The rows below come in pairs that one turn or mirror swaps. Which row does each named row swap with?
The rows were stretched afterwards, more along some directions than others.
Sali: [  6 -24  -6  15   5   3  -3  21   9  11 -19   9 -12 -44  17  34  10  15]
Lozo: [  3 -21 -17   5 -21  10  -8   9  10  18 -11  17  14 -22 -13  -1  -7  -2]
kot: [ 39 -14 -25  30  19 -12  -6  22   7   9   8 -15 -11 -10  -1   0  14   2]
nozan: [ 32 -16 -49  30   7  -4  -6  22  26   9  -7  -2  12 -41  23  -8   4   8]
boko: [ 33   0 -48   6  -5 -14  -5  20  35  12   3  -6   3 -14  -3 -33  -2   3]
sizad: [-11  21   5 -14 -15   0   2  -6   8   8  -9  11   0  -4 -11  25   2 -13]
zaro: [-12   8  -6  11  13 -10  17 -13   8 -22 -22  12  17 -13   3   9  10  -7]
Feda: [ 14  -8   0  18  31   1 -10   4  -9 -13  -5   7  -8 -12  42  19  13   1]
teges: [ 10  -5 -29  24 -10 -29   2  24  14  -8 -16   8  29  -8 -14 -36 -11   1]
Lomer: [ 14  22 -51   7 -16 -17  13   2  36 -10  -1  -1  25   0 -24 -55 -14 -12]
fefeg: [ 31 -37 -35  28  10 -16 -13  24  14  23 -12   3   2 -46   8 -10   5  18]
berer: [ 17 -16 -15  24  -2  -5   0   0  29  35   0   7   6 -46   7   9   5  10]
bazag: [ 34 -38 -48  31  -8 -21 -11  47  29   3   5   4  10 -51   6 -40  -2  24]
Sal: [ -1 -30   6 -10  -2   5 -20   0  16  19 -11  12  -7 -40   5  40  -4   4]
dizi: [ 35 -24 -45  21   5 -13 -13  20  13   1  14  -8   2 -19  24 -27  17  13]
rad: [ 25   8 -37  31 -16 -10   7  12  26   8  10  -9  15 -12  -2 -42 -10  -9]
til: [ 30   6 -51  34  -2 -25  -9  22  25   4  10  -5  20 -14  -1 -22   3 -17]
mavip: [ -3  21  -8   7   8 -17   7  -6   6   2 -17  -3  17   0  -4  -1   0 -12]
mipa: [  5   0 -21  45  15 -21  14  13  29  -1   0   4   2 -43   6 -12  -2   2]
Radig: [ 18 -21 -26  35  -5 -18  -4  24  -1  -8  -4   0   8 -27  10  -2   9  13]
sesas: [ 20 -34 -34   5 -21  -9 -12  16  20  13  -7   4  14 -24 -14 -31   2  18]
fepiz: [-12   8  -8   0   5 -14  -7   6   1  -7  -5  -4  23  20  -8 -27  -3 -23]
zem: [ 30 -11 -26  47  29 -21  -3   9  -3  -3  10  -2  -9 -24  34  10  22 -10]
ruvo: [ 24  22 -47  34   5 -18  18  -7  30 -12  17 -14  19  -3 -14 -28  -3 -14]
bote: [-15  24  10   9 -16   8  20 -29  14   3  -3  22 -10 -31 -10  22   6 -22]
rapag: [  9 -15  -5  -1 -16   9  -8   4  13  27   7  14 -19 -31  -3   6   5   6]
siru: [  2 -26  13 -19 -10  11 -19  18  -3  18 -11  15 -16 -21  12  24  -4  10]
kir: [-11  -2 -12 -14 -15  -3  -4   8  -3 -19 -10   4  22  29 -14 -10   0 -14]
Serol: [ 18 -27 -12  12  -1   0 -15  27   9  26  13  -9 -20 -48  13  23  13   2]
Vulu: [  3  20 -11  -4  -3  -3  -2   7  17  -8  11  -2   5  10  -4 -21  -1  -9]
Lapo: [ -2 -13  -9 -13 -19  -3 -17   5   5  -9   3   3  13  13 -18 -10 -19 -18]
Fibu: [ 12  10 -21  27   4 -10   6  -1  28   6  21   5  -9 -26  -6  20   3 -20]
pavi: [ 12 -36  -3  19   6  -5 -21  24  -5   6   3   3  -1 -22  11  -2  12  19]
Tupoz: [-21 -19  14 -24  -6  10 -15  15 -10   8  -1  14  -8 -13  -1  17  -5 -17]
naso: [ -4   1 -19  -5 -25  -7   3   3  20  -2  27  -1  11   0 -29 -12  -1 -17]
Dodom: [  2 -29 -24  15  12 -11  -3  23  11 -14   7   5   7 -37  21  -3   7   5]
Soza: [ -1  -2 -27  11 -14  -6  -4  -5   8 -17 -13  18  18  -9 -10 -16   1  -3]
Gatov: [ 21 -16 -21  20  19  -4 -21  15   0  13 -18  11 -14 -37  28  23  11   4]
ril: [  7  28 -24   1 -17  -3  18 -12  27 -17   7  -9  16  18 -38 -30   1 -15]
lapi: [  0  -2 -13  19 -31   2  -1   1  30  24 -13  17   9 -60 -18  10   2  -2]
Nuraf: [  3   7  -8  26  16 -13  11  13  -8 -16 -11   6  -4  -1   4   0  -2 -19]
palu: [-14  -7  23   4   0  13  -2 -12 -14 -12  -8  25  -4  -3   4  18   1  -5]
Beme: [ 12  13 -31  51   3 -30  23  10  17 -12  -2   0  13 -19  -9 -26  -9  -1]
veku: [  1  15 -19   5  -9 -17   8   7  30   1 -27  10  24 -25  -7 -15  -6   1]
nuf: [  1 -14  -3   7 -14   7 -15   1  -2   9  -2  -2   2 -23  -1  15  10 -14]
legeb: [  3 -28 -13 -11 -14  -6 -11  11   6 -14  -4  10  17  -4   6 -10   0  15]
viso: [ 18  -8 -10  24   4   1  -4   3   3  24   1  -6  -8 -25  -7  11  -1  -7]
mov: [ -5  -6 -10 -39 -27   1 -18  12  22  14  -8  11  21  -5 -21 -22  -7  -6]

fefeg is swapped with Lomer
Tupoz is swapped with Dodom
til is swapped with lapi
nuf is swapped with Fibu
Serol is swapped with naso
Sal is swapped with Lapo

The rows below come in pairs that one turn or mirror swaps. Which row does each named row swap with?
The rows were stretched afterwards, more along some directions than others.
kavu: [ 19  30  11   9  -7  16   2  -2 -11  11  10 -50  20   0 -17 -25  11  -2]
Redif: [ -9 -20  14 -23 -13   0   1  -3 -12   8   9 -10  14  -1  -8   5  -9  18]
Gozo: [-22  -2  17   1 -27  39  -9 -12 -15   1 -19 -21  15  24  -1   0  15  -8]
zovu: [  9  25  12  32  14  14  26  13  18  -2  12 -47   9   1  13 -13 -14  22]
sud: [ -8  -2  10  20 -12  -3  -9 -27 -16  -7  24 -45  31  31  20 -16 -12 -21]
Lali: [-18   8  16  11 -23  40 -15  -3 -12   2 -15 -27  21  22  -5   3  15 -11]
subad: [ -4   4  -7  23  -7  10  23  25  -5 -17  11 -16  15  11  19 -32  10  14]
bediz: [-30  32  20  -1 -18  38  13  32  29 -14  -2 -51  21  -5  -9 -45  14 -10]
mela: [-32   7  27   0 -54  35   9  18 -14   6   4 -49  15  28 -17 -12   5  22]
bugef: [  2  15 -26  36  -7  38  24  16 -10   0  20 -67  25  20  33 -18  -6  -5]
nopa: [-30 -12  -1  -8 -33  18  28  14  -3 -17  -2 -42  -6  -2 -17  -7 -22  -7]
tifa: [ -1   6  -6  16  -2   1  15  24  -2 -20  16 -11  15   5  17 -28   6  15]
reg: [-20 -12  -7   0 -27   9  32  17   6 -24   7 -48  -6  -2  -9 -12 -27 -14]
Karu: [-32  29   6  10 -13  41  27  25   3   5   2 -73  18   2  15 -20 -21  14]
Bodim: [ -1  22 -26  37  -2  40  18  21   1  -7  14 -68  22  24  30 -17  -3 -13]
did: [-22   0  10   2 -26  38 -12  -2 -11   1 -22 -33  21  25 -16   3  12 -14]
buze: [-24 -12  -3  -2 -28  13  27  15  -3 -19   7 -52  -3  -2 -16 -17 -24 -12]
tinud: [  6  27   9  33  11   4  22  16  11  -8  14 -48   4   5   8 -14 -14  20]
fedit: [-34  27   9   5 -21  33  18  19  -8   1   8 -71  19   8  14 -13 -19  13]
Kebis: [ -9  18   2  19 -38  36  30  36   5   0  -6 -33  12  12 -15 -25  13  -8]
Vup: [-34  26   6   1 -18  32  18  24  -9  -1   7 -74  24   2   7 -15 -12  11]
lelam: [ -2  21  -5  33 -29  60  31  19   1   6 -17 -56   4  -5 -18 -27   1  -5]
luz: [  2  24   2  17   7  -6  36  29  15 -14  12 -35  -7 -14 -10 -25 -21   3]
zoga: [-34  32  10   5 -17  42  22  26  -2   4   0 -74  19  -1   2 -15 -17  14]
Tavev: [ -5  27  -2  31 -38  58  34  21   4   4 -19 -56   2  -4 -18 -25  -1  -1]
peb: [  3  27  -8  38 -27  53  35  10   3   4 -11 -61   5  -2 -10 -30  -1 -10]
manoz: [-13 -11  22 -19 -18  10  -6  -5 -17  12   8  -5  15   2 -22   0 -12  32]
sabu: [-33  33  21   3 -13  39  22  36  32 -18  -6 -59  18  -5  -9 -48  13 -14]
ros: [ 13  33  12  11  -6  27  -6  10  -1   5  18 -58  19  -4 -22 -31   5  -3]
dat: [ -2  25  -3  22   4  -7  42  27   8  -9   8 -30   3  -5  -9 -19 -19   3]
sut: [-11 -16  15 -16 -17   5  -7   4 -18   8  19 -11  14  -1 -12  -2 -17  32]
Kober: [  1  23 -26  34  -8  38  24  25 -10  -7  17 -72  19  22  30 -22  -2 -10]
miv: [ -4  21 -23  34 -18  46  28  15 -11  10   9 -68  31  23  26 -14  -4  -3]
buvo: [  2  24 -23  38  -6  44  20  16  -5  -1  14 -68  23  20  37 -15  -1  -8]
rana: [ -9  14  -1  18 -41  38  27  33  -2   4  -2 -32   3  11 -20 -26  10  -3]
duri: [ -4   7  14  19  -9   2  -1 -35 -14  -7  17 -52  25  29  20 -27  -8 -22]
Lozep: [ 12  25  15   9  -6  16  -3  -9  -5   7  20 -52  24   6 -20 -32  -1  -4]
sulof: [ -4  24  -1  33 -36  62  39  28   5   3 -13 -70  12  -7 -11 -25   2  -6]
sufu: [-27  26  -3   7  -7  27  28  23   0  -1   4 -71  20   3  10  -7 -23   5]
Keroz: [-14  18  -5  20 -35  37  34  32   3   4  -5 -35  13  14 -19 -21  10 -11]
Sako: [-34   6  23   7 -50  44  11  19  -2   9  -1 -47  15  26 -11 -11   5  17]
buz: [-18  25   3  21 -40  60  28  28  19  -7 -21 -59  -6   1 -25 -27  -5 -10]
Zanun: [-29   3  18   1 -45  48  14  32  -2   8  -5 -43   7  16 -19  -8   9  23]
fopa: [  1  19   2  16   1 -13  36  31  12 -18  13 -31   3  -6  -4 -21 -17  -2]
fom: [-18 -10  -5   2 -29  14  34  28  -4 -23   8 -53   0  -6  -7  -7 -20  -6]
gile: [-13  -5  -5  17 -27   9  32  11   4 -18   9 -42  -8   6  -2 -20 -36   5]
Dasut: [ -7  -6   5  20  -5   0   0 -30  -8  -1  14 -49  32  28  17 -17 -20 -16]
mife: [-37  26  10  10 -21  36  19  19  -4   7   3 -67  21  11  11 -17 -24  20]
febok: [ -1  19 -24  34  -2  48  23  19  -2   3  11 -66  30  12  34 -15   2  -3]
neri: [  7  28  11  31  10   5  28  18  12  -4  20 -60   6  -2   6 -26 -19  24]

neri is swapped with Zanun
buvo is swapped with fedit
Keroz is swapped with dat
Kebis is swapped with fopa
zoga is swapped with bugef
sut is swapped with ros

